Families of rows that turns and mirrors carry onto each other, the same ones carrying the whole set onto itself: the rest of each named row's family, in list order:
4 families of 8 rows:
mifi: [-18   2  -4   2   5   2   1  10   7 -32 -10  -1   3 -24 -15   2 -17  24]
Zup: [ 24   4   3  11   9 -29 -11  -7 -20 -14 -14  -5  -2   8 -25  -5  14   0]
vif: [  5   5 -25  27 -14   5 -19  -6  -4 -14   6  -6   2 -20  -4  22  -3  10]
kizi: [-13 -14  -6  19  -5 -13  19  12  12  -9   7  -4   1  14   4  -3  15  21]
tuf: [-18   7   1  -8   0   0  11   1  -3 -17 -19   7  -4 -18 -26 -11 -14  10]
fuv: [ 14  11  -1   8  14 -29   5   2 -17 -28 -22  -9   0  10  -5   7   7   1]
naze: [ -7 -10  12  14 -18 -17   8   8  12   5   7  -6   5  10  -8 -16  14  14]
gita: [ 10  -9  -4  30 -26  -8 -14  -5 -14 -12   6 -11  11 -11  -3  10   0 -10]
niva: [ -6 -28   3  12  -1  -8   3  -4 -18 -19   0  10  -2  -6 -36 -19   5   2]
bel: [ -3  18 -30  13 -12   7   2 -12 -13  -3 -10   5  -9 -14  -7  15  -3   0]
zut: [ -8   6  -1   6 -12  -6   1   2  18  15   5   1  -5   2 -19 -15  12  27]
guf: [-13  -6   7  13 -13 -16  16  14  15  -4   3  -9   7   9   4  -7   9  16]
Reto: [ 16  27  -1  -2  12 -22  -8  -5 -11 -11 -24  -5  -6   0 -22   0   4   8]
zusam: [-15 -18 -17   8  11   0  15  -4 -16 -24  -7  16 -11  -7 -30  -8   3  10]
fug: [-12  -8 -13  20  -2  -6   7  12  19  -8  11  -4  -1   7   1   3  14  33]
tud: [ 24  15  -7  11  14 -19 -26  -5  -8 -16  -8  -6  -4  -3 -28   4   9  19]
Mova: [ 22  -2  -7  21  17 -27 -14   2 -13 -32  -6 -11   2   7 -11  11  12  13]
mikuf: [  2   4  -9  16 -24  -6   7 -12 -23  -1 -10   0  -1  -6  -6   3   0 -21]
sel: [ -4 -15   0  12   0   1 -21   1   2 -22   7   2   3 -23 -37  -9  -4  25]
zib: [ -9  -2 -15  13  -5  -3   3   0  14   9   9   7 -10   6 -19  -9  19  31]
Nug: [ -9  -8  16   6  -7  -6 -11  10   5 -27  -3  -8  13 -23 -21  -8 -15  15]
Debik: [ -5 -33  -2  22   4  -6  -7   5  -8 -34   9   2   5 -11 -25  -5   2  15]
totaz: [  2  -8 -28  30 -11  -1   4  -9 -21 -17   1   1  -3  -5   1  18   6  -7]
sasak: [ -3  11 -13  18 -19  -3   4   0  -8 -17  -8 -10   7 -14  11  19 -10  -7]
Keder: [ 21  14  11   9   6 -29 -16   4  -7 -23 -15 -17   8   0 -13   3   2   7]
vaba: [-15   3 -19  12   0  -2  12   6  17   0   5   3  -9   6  -6  -1  14  34]
zat: [  5  18  -6  13 -26   1 -15  -9  -6   2  -5  -7   4 -21 -11   7  -9  -4]
Meva: [-20 -11  -2   2   4  -7  25   5 -13 -29 -17   6  -1  -7 -14  -8  -7   1]
Beku: [ 17  11 -19  10  22 -19  -5  -7 -17 -21 -16   2 -12   7 -21   8  14  13]
dat: [ 10  -1 -21  25 -19   2 -15 -18 -18   2   5   4  -5 -11 -21   6   7  -4]
kito: [ 14  21 -11   8  20 -19 -10   3  -4 -29 -17 -11  -2  -2  -8  16   2  20]
Nimo: [ -9   0   6   6 -16 -12  12   2  10  14   0   1  -3   9 -15 -19  14  14]

Which other rows belong to the same family as kito? Zup, fuv, Reto, tud, Mova, Keder, Beku
Which other rows belong to the same family as zut? kizi, naze, guf, fug, zib, vaba, Nimo

Families of rows that turns and mirrors carry onto each other, the same ones carrying the whole set onto itself: the rest of each named row's family, in list order:
4 families of 4 rows:
namu: [  6   1  -9   2   8  25  -7   3  -3  10   0   6 -14  12  36  -1 -18  11
   4  14  -6 -15]
bepe: [  4  26  11  -1  -6  -9  -6 -19  -4   7  -5 -14 -26   3  19  12  -1  -2
 -17  18   3  22]
zalap: [ -2  10  17  11  -7   5   1 -15 -25  -6   6   1   1  26   5 -13  -5 -14
   3 -27   2 -20]
pes: [ -2  16  11  11  -1  13   4  -7 -29  -9  11   2  -7  12   9 -15 -19 -22
   3 -28   0  -4]
pivol: [  5  -1   3  10  12 -10  17 -20  12  -5   0 -14   5 -11 -13  17   4   6
 -13   1  -7  -8]
mem: [ 15  26   8  10   0   4 -18 -11 -12   3   0  -8 -25 -13  24   9   0   3
 -18  26  -5  11]
gule: [  3  31   8   9  -5  -3 -10  -2  -3   8  -4  -8 -11  -7  31  13  -1   5
 -22  15   2  19]
bomi: [ -1  15  15  18  -9  14   2 -11 -31  -6  15   2   0  20  -6  -7  -6  -9
  -5 -27  -6  -9]
Gek: [ 10   3  12  20  13 -10  13 -26  10 -13  -4  -4  -5 -13 -13   5  -1  12
 -17 -13   4  -8]
lerus: [-15   6   7  13  -6  14   4 -22 -20  -7  -2   6  -7  10  -2  -5  -4 -17
   4 -34   3 -13]
Rir: [ 13   4 -13  11   2  30   4   8  -4   5   0   6 -16   8  17 -19  -8  17
   8  19  -1  -4]
gida: [ 11   1 -10  25   3  29   4  13  -1  -1  -2   4 -14  10  19  -6 -17   5
  14  13  -3 -18]
fasim: [  1  -2  -4   9   1  31   0   7  -3  12   4   6 -16  -3  24 -13  -7   7
  14  19  -1 -14]
mis: [  2  29   6   9  -7  -7  -8 -12  -4   9 -14  -7 -18  -6  35  16   0  -9
 -12  18   4   8]
Kaz: [  2  -4  15   8  16 -12  12 -19  16  -6  -4 -11  -4 -15  -7   8  -8   1
 -13 -15  -2 -15]
fuvep: [  4   7   7  11   8 -12   8  -8   5 -17 -11 -16   5  -7 -18  -1   5   8
 -17 -18  -3  -8]

Which other rows belong to the same family as bepe? pes, pivol, gida
Which other rows belong to the same family as mem? namu, lerus, fuvep
Which other rows belong to the same family as Rir? bomi, mis, Kaz

Families of rows that turns and mirrors carry onto each other, the same ones carrying the whole set onto itself: the rest of each named row's family, in list order:
10 families of 3 rows:
Nasu: [ 35  12   0  -4  24   2  22  -2 -22 -26  -5]
Vav: [ 35   9  -1  -6  22  -2  21  -8 -14 -26 -11]
Gima: [ 31  10  -4  -6  25   3  21  -2 -18 -20 -11]
Befo: [ 30  15   1  -6  28   3  19 -13 -20 -22  -2]
fupev: [ 33  13  -2 -10  26   1  16  -9 -24 -22   0]
kino: [ 34  14   2  -1  26   3  16  -8 -14 -19  -9]
Gebo: [-11   9   6  -2  21  13 -15   3   1 -20  10]
rofid: [ -6   6   0   3  22  15 -10  11  -2 -22  18]
Nal: [ -8  11  -4  -5  20  11 -11   4   0 -17   8]
Vum: [  7 -18  24 -11  10   0   3   2  -1 -57  -2]
neta: [ -5  12   2 -10  21  10 -15  10  -3 -17  14]
lur: [ 14 -22  29  -9  13  -1  11  -3  -7 -51   4]
Pivel: [ -7   7   0  -3  22  10 -11  13  -2 -15  13]
Tobod: [ -7   3   4 -10  23   6 -17   8  -5 -17  16]
Beki: [ -7   2   2  -1  22   8 -13  14  -6 -14  12]
Muvog: [ 14 -22  25 -15  18  -1   8  -3  -8 -54   6]
gef: [ 16 -18  25  -3  13   3   7   9  -7 -58   5]
Lavop: [ 11 -21  27 -15  16   1   5   3   0 -53   5]
Mos: [ -9   4   7  -5  17   8 -15   8  -5 -16  16]
Naf: [ 14 -20  30 -12  18  -4   8  -2  -3 -51   0]
gumu: [ 38  10  -1   3  26   3  21   1 -15 -23   0]
tura: [-13   3  -1  -6  21  14 -10  10  -1 -19   7]
mipa: [  7 -21  25  -9  16   3  10   4  -4 -56   4]
piba: [ 14 -15  30  -8  14   1   5  -1  -5 -57  -4]
mapos: [-10  10   7  -8  20   7 -18   7  -5 -20  11]
Taz: [ 36  13   1 -10  26   4  22  -9 -19 -27  -2]
Gibav: [  9 -20  23 -12  14   3  10   4  -8 -56  -6]
Tebit: [  8 -25  24  -5  16   3  11   1  -7 -53   4]
nin: [ 32  14   1  -3  21   2  19  -9 -23 -18  -1]
sofo: [ 32  11  -2  -1  23   3  20  -3 -27 -25  -4]

Which other rows belong to the same family as fupev? Tobod, Muvog
Which other rows belong to the same family as Gibav? Gima, tura
Which other rows belong to the same family as Vav? Nal, Vum
Which other rows belong to the same family as sofo? Beki, Tebit
Which other rows belong to the same family as mipa? Nasu, Pivel
Which other rows belong to the same family as Taz? neta, Lavop
Which other rows belong to the same family as nin? lur, Mos
Which other rows belong to the same family as Befo? Naf, mapos

Families of rows that turns and mirrors carry onto each other, the same ones carrying the whole set onto itself: the rest of each named row's family, in list order:
4 families of 8 rows:
zulud: [-18 -15   3  -9 -17  32   8  -9  -3   2  -3]
Zaniz: [-20  -3   2 -13  -6  30   5 -20  -4 -14   9]
netar: [ 10  12   6   0  -9  18  -8 -22  17   4  -3]
Rabo: [ 19   9   0   2  -1  11   8 -17  16  -3   7]
pebap: [-23 -28  -1  17  -6  -2   5 -15  13   2 -16]
Fet: [  2  -4  29 -14  -4   4 -16  -7  -5 -18   4]
fina: [ -1  10   2  10  -8  14  18 -18  26  -4   9]
Ruv: [-14 -16 -12   7  -9   5  10 -10  26   6 -13]
zubu: [  6  -1   0   4 -16   8   7 -32  21   9   1]
Geb: [  2 -30  -8 -12   8   5  -5 -20   0  -2   9]
kipu: [  0 -11  10  28   1 -17   2  -4  11  -6   4]
tul: [-32 -21  13   2  -3  -2   3  -5 -11 -13 -10]
tiguf: [  9 -17 -17   5   1   5  -3 -25   3 -15  10]
buvof: [ 12   1  25 -13  -2  19  -2 -11   4 -12  13]
Ziti: [  8 -24  -7   5   4 -14  -3 -17  -3 -14   2]
Tezo: [-12 -14 -15 -15  -8  21  13 -20  -1 -10   1]
digel: [-21  13  20   0  -8  23  15  -6   8  -2  -6]
Vigef: [  7 -13  21  12  10 -15  -5 -17  19 -12   0]
vimo: [-25   1  20  -3 -16  21   5  -7  15 -15 -16]
fus: [-13   2  31  15 -17  13   8  -6  17  -8 -12]
zosu: [-19 -24  10   5   3   0 -11  -6 -18 -17   4]
Zafi: [  6   8  19   5  15  14 -10  -8   2 -14  14]
zol: [ -1   2  28  20   4 -12  -2  -2   6  -6  -4]
lutiz: [-22 -32  11  -7  -3  -8   3   5   3 -15  -6]
Kasez: [-11  -1  26   8   4 -15  -3 -10  24   0  -7]
redip: [  2  -3  16  -9  11  18 -10  -7 -12 -21   2]
pulos: [ 12 -20  -4  -4   3 -11 -10 -10   6   5   7]
fefaz: [-29   4  29  10  -6   8  10   0   4  -5   3]
dimi: [-17 -27  24  -1   8   8  -4   7  -3 -19  -4]
dom: [-14  -9  -3  14 -14  -9  21 -16  17   5  -6]
Kubel: [ -1 -19  -9 -15 -17  25  -2  -7  -4 -10  -3]
mus: [-26 -21  -7  11 -20  -1  18 -16   6  -6   0]

Which other rows belong to the same family as zol? Rabo, tul, Ziti, Tezo, digel, redip, dom
Which other rows belong to the same family as fus? zulud, pebap, zubu, Geb, buvof, Vigef, dimi

